Rows are one point carried round by a steady rotation, each followed by how many steps it has turned.
The counts run from 0 to 353.
[157 151 123  90 109 102 103 158 162 157 159  65 131 129 101  77 132 148
 141 142  93 122 126 143 128 182 160 111 149 135 137 122 180 111 138 139
 110 174 116  97  73 115 147 148 134  98 113 140 128  92 142 118 114  94
  70 139 117 150 143 131 172 140 110 129 124  85] -> 19
[127 129 131  89 145  81 107 151 144 182 161  70 115 134 116  71  97 102
 150 149 125 138 126 155 140 153 202 134 137 103 116 108 141 102 132 120
 101 162 146  87 104 147 112 142 128  91 116 121  89 143 117 128  93 170
  64 138 143 153 128 138 133 131 128 133 114  86] -> 271
[104 164 101 124 134 136 114 130 139 190 127  78 160 133 122 120 158  78
 126 133 140 188 114  90 194 168 149  94 109 128 119 120 147  89  99 133
 155 126 167  81 140 137  78 164 134 149 111 107 149 139 129 170 102 138
 100 110 161 114 108 133 150 156 162 147 127 120] -> 180
[162 135  90  94 134 102 124  99 137 152 105  70 139 106 107 134 120 136
 132 133  80 153 150 109 140 148 166  97 133 132 127 127 117  59  82 165
 142 129 122  99 136 118 155 132 147 114 101 140 100  97  79 172 140 134
  86 115 183 102 145 110 126 168 121 140 135 126] -> 325
[121 127 147 123 132 132 109 153 153 158 110  68 145 139 113  73 133  67
 158 113 109 131 121 133 182 166 154  83 116 143 135 142 152 103  72 131
 137 131 109 105 145 124 115 179 112 125 135 118 142 154 172 138  99 154
  68 116 161 115 146 145 140 133 166 174 125 110] -> 105
[130 129 130  72 125  64 120 125 151 172 150  64 121 135 104 116 136 148
 146 149 124 107 132 141 123 159 209 116 115 107 109 100 157  79 115 124
 110 161 133 111  79 118 164 113 148  70 116 122  83 109 137 174 134  99
  96 154 151 132 138 153 120 167 138 126 136 104] -> 341
[114 111 110 108 144 104 132 103 143 170  95  74 151 111  88 112 126  87
 157 105 130 130 115  95 184 186 155  98 111 123  86 128 126  75  88 145
 132 111 134 101 146 128 102 137 139 126 149  77 142 132 128 189 157 138
 116 110 179  96 114 120 127 160 141 124 137 128] -> 249
[121 181 110 124  90 109 119 133 125 185 140 106 141 172 104  79  93  98
 163 154 126 139 127  92 165 196 139 122 161  99 156  94 165  99 116 145
 126 121 158 110 100 141 107 132 179 124 136  95 111 147 158 133 105 134
 111 116 148 115 108 136 163 165 147 105 103 107] -> 238
[113 116 115  69 166 119 126 138 145 173 176  54 130 105 108 100 171 152
  88 104 102 106 102 123 174 153 124  93 110 126 138 170 157 122 140 108
 125 169 120  93 104 105 102 146 131 118 106 107 141 110 120 150 139  85
 103 119 145 113 125 116 190 160 101 127 127 121] -> 10
[142 156 156  87 131  92  91 145 158 172 153  82 130 119  99  87 152  97
 131 130 131 104 132 132 136 201 158 115 149 117  93 109 186 127 145 145
 121 173 137 110  90 139 127 162 148 113 120 111 141 120 121 139 128  89
  83 132 114 149 145 136 160 138 121 119 130  72] -> 161
[151 146  95  71 163  93 132 127 133 149 150  54 114 109 102 124 142 120
 144 121 103 125 104 163 152 129 164 103 125 123 128 102 141  66  96 111
 121 153 117  72 131  90 148 134 127 108 137 117 143 139 157 149 114 124
 125 140 177  96 120 148 130 177 120 165 101 127] -> 283
[108 153  94 110 110  97 113 131 138 195 150  76 135 143 118  94 111 127
 157 149 155 160 130  93 149 186 174 126 131  96 132 120 130 113 122 125
 129 133 169 101  99 138  81 123 169 112 117 104  83 133 127 165 122 140
 108 115 161 138 104 121 159 164 151  94 110 119] -> 55
[141 178  91 103 116 101 139 128 136 152 165  85 149 143  75  96 130 110
 144 112  91  85 109  96 157 176 101 126 177 133 144 125 160  89 124 146
 119 130 126 109 122 111 118 142 168 106 138 106 168 142 158 125 123 101
 114 134 134  90 114 126 194 182 106 113 105 104] -> 27
[124 118 176  99  96 130 101 139 138 153 116  75 143 124  89  78 116 124
 161 116 129 119 104 131 157 187 197  78 144  91 143 115 167 148 106 117
 126 150 135 101  85 118 137 151 153 105 114 111  92 117 168 162 126 106
  76 108 136 138 156 150 151 121 145 119 111  91] -> 230
[117 145 152  90 131  80 115 149 175 222 172  96 102 146 118  75 131 103
 106 131 114 110 146 119 164 185 143 145 128 113 122 100 178 106 151 138
 125 145 137 129  96 129 105 145 129  89 115  84 129 140 130 125 126 133
 101 153 134 147 107 128 151 166 127 116 156  87] -> 345
[133 131 157 102 104 111 118 155 142 176 156  89 132 143  89  54 123 112
 134 143  93 110 113 129 166 164 154  81 162 120 128 115 163 130 138 152
 123 153 117 104  71 136 137 139 133  86 111  98 113 139 132 124 108 128
  55 121 105 140 128 146 173 130 140 145 145  88] -> 21
[135 153 146 131 130  89 104 121 164 185 113  72 128 104  83  76  95  71
 155  71 103 102 143 104 165 181 147 128 135 112 124 132 155 129  86 154
 132 116 138 111 157 130 123 165 128 104 150 115 142 132 139 121 123 162
  98 125 144 107 167 130 157 143 123 126 128  86] -> 245
[119 142 112  83 154 112 131 142 101 171 172  85 112 150 109  93 108  77
 123 115 115 116  86 141 181 119 140 113 160 110 137 104 122  95 109 107
 115 131 155  82 135 108 111 143 141  99 141  95 138 185 133 132  93 177
 106 115 159  96 110 133 142 172 133 142 111 122] -> 280
[144 150 115 100 143  95 101 104 176 182 116  51 118 100 140 103 129 131
 116 126  72 158 167 104 148 168 146 104 110 129 151 135 152  99 115 156
 151 150 128 104 128 118 140 152 128 105  84 149 101  67  93 143 134 133
 102 119 167 126 158 104 142 169 109 141 126 100] -> 327
[150 120 141  90 140 128 143 140 150 174 129  80 137 120 103 104 148 120
 156 126  75 148 113 133 177 139 170  80 114 124 134 100 133  75 108 128
 135 117 127  67  96  91 163 142 128  83 108 121 131  86 145 159 125 125
  88 142 163 117 123 166 123 151 119 167 115 121] -> 215
[153 146 117 120 147 101  77 111 129 177 145  61 139 101 126  80 137 104
 117 114  95 137 122 114 165 144 177  82 124 118 133 179 141 135 110 147
 143 162 169  79 135 148 127 158 111 123 100 140 105 106  79 129 103 168
  84 110 134 124 180 139 179 146 136 144 114 107] -> 187
[147 133 127 104 151 123 115 124 145 192 162  78 124 119 130  85 150 115
 108 132  79 154 113 140 196 119 166  80 111 112 161 137 149 121 122 132
 141 144 161  59 108 125 149 149 102  88  95 122 113 102 114 139  99 163
  91 127 138 126 133 160 153 157 126 176 122 119] -> 5
[149 165  79  81 135  69 129 117 130 174 167  77 112 134  94 124 136 133
 117 134 113 101 103 122 159 143 130 131 147 104 121  80 152  69 108 130
 103 134 124 106 120 109 136 122 156 108 147  77 156 153 145 150 122 112
 159 141 153  90  97 136 156 205 135 137 133 130] -> 350
[109 148  94 125 122 125 139 106 134 180 101  76 129 139 119 141 139 117
 141 145 103 177 129  98 166 162 156  95 119 139 151 118 127  64  78 144
 153 118 149  93 135 102 133 140 169 119 114 127 105 119 135 177 130 137
  92 119 196 100 127 131 124 183 146 141 110 145] -> 323
[152 117 126  84 138 128 147 137 161 159 109  67 136 106 105 111 139 144
 148 126  76 147 117 137 180 151 147  87  99 128 122 102 140  82 101 128
 121 143  94  76  98 102 158 142 112  94 115 114 130  81 148 153 137 112
 100 145 171 122 109 144 128 152 108 181 137 124] -> 216
[124 114  95  53 170 111 131 117 100 123 166  59 131 111 101 120 140 137
 127 140 139 132  83 139 166 145 156  80 140 115 100 125 132 101 118 112
 106 174 128  77 109 115 116 121 153 137 121  77 128 147 109 169 132 102
 135 102 154 101 118 124 152 161 126 125  99 139] -> 83
[130 127 133  96 120  94 129 124 120 187 151  97 111 151  96 123 126 108
 137 134 140 122 112 134 140 150 199 111 157  94 129 110 122 100 116 131
 132 153 174  96  96 126 154 117 166  77 105 125  68 139 116 176 136 130
  74 133 152 125 151 154 132 173 136 105 113  91] -> 339
[144 161  80  77 144 110 124 128 143 173 145  49 120 108 136 126 133 133
 101 130  80 178 128 126 170 132 144 121 134 148 140 125 128  67 114 132
 109 153 131  75 123 118 117 143 109 111  94 142 145 118 108 125 102 151
 100 142 160 114 118 111 164 161 117 159 120 114] -> 2
[144 130 104 105 147  91  95  95 137 148 111  46 131  85 114  94 124 126
 144 147 113 155 137 113 155 144 192  85  97  95 119 126 128 115 100 147
 132 152 135  81 120 135 141 123 125 125 115 106  71  98  94 165 122 163
 131 107 159 118 149 137 130 152 148 154 120 135] -> 257
[169 178 103  72 135  90 113 125 118 169 151  85 102 116  95 133 112 100
 105  94  91 115 115 123 161 153 136 128 180 100 122  89 143  71 107 137
  93 146 127  88 149 113 141 133 142  88 127 119 162 156 120 123 108 147
 133 150 133  89 132 121 157 182 112 128 126  88] -> 352
[111 128 120  97 154  63 134 128 170 193 165  68 104 127  99  76 131 120
 111 103  89  71 141 111 156 157 119 144 107 135 140 133 155  90 115 135
 121 126 100 133 139 116 117 146 137  90 148 108 118 140 142 128 141 122
 113 150 155 105 124 114 147 196 117 120 145 113] -> 135
[132 176 112 124  92 105 118 130 145 172 148 104 150 155  88  77  97  86
 159 149 116 125 118  88 154 209 130 128 175 110 135 104 157 108 123 162
 123 127 151 112 107 132  94 145 183 118 131  97 130 130 136 129 124 119
 104 122 136 127 115 126 175 154 120  96 102 103] -> 237
[127 128 158 122 115 117 136 144 141 180 165 105 149 155  91  46 139 102
 138 140 101  93 117 124 171 162 155  85 142 114 134 133 162 135 145 153
 124 127 124  98  69 141 140 141 130  92 120  84 110 138 142 144 120 112
  64 119 123 141 119 164 165 148 135 147 144 103] -> 22
[135 146 133 116 138  60 107 120 159 197 158  81 109 119  86  66 101 100
 150  97 110  99 135 110 155 157 164 129 135  92 138 128 139 127 120 143
 120 124 159 117 137 145 125 141 114  81 134 118 112 136 124 113 113 184
 102 139 137 126 148 137 149 162 119 110 138  87] -> 62
[134 135 129  99 131 114  91 112 172 192 119  60 113 107 137  91 119 130
 100 131  70 149 159  94 182 167 149 107 108 128 159 138 158 117 111 144
 142 157 129 121 128 123 122 161 121 108  94 142  82  94 100 140 130 149
  89 114 140 137 153 114 152 150 115 127 142 104] -> 328
[144 170  88  73 136  73 122 117 129 161 151  63 111 119  94 128 118 118
 109 111 103 113 106 122 161 150 126 125 166 105 109  88 132  62  96 134
  95 150 119  98 135 119 138 115 145  90 138  96 150 152 127 129 122 129
 144 145 142  80 119 123 159 188 127 127 133 111] -> 351
[103 117 101 105 147  81 163 138 146 184 177  72 137 148  82  91 149 122
 142 120 106  98  93 112 181 134 129 113 102 120 140 123 125 102 113 126
 123 110 121  86 110 109 129 121 130  82 154  86 129 161 161 153 125 110
 109 118 164  88  77 147 158 184 153 153 137 152] -> 207
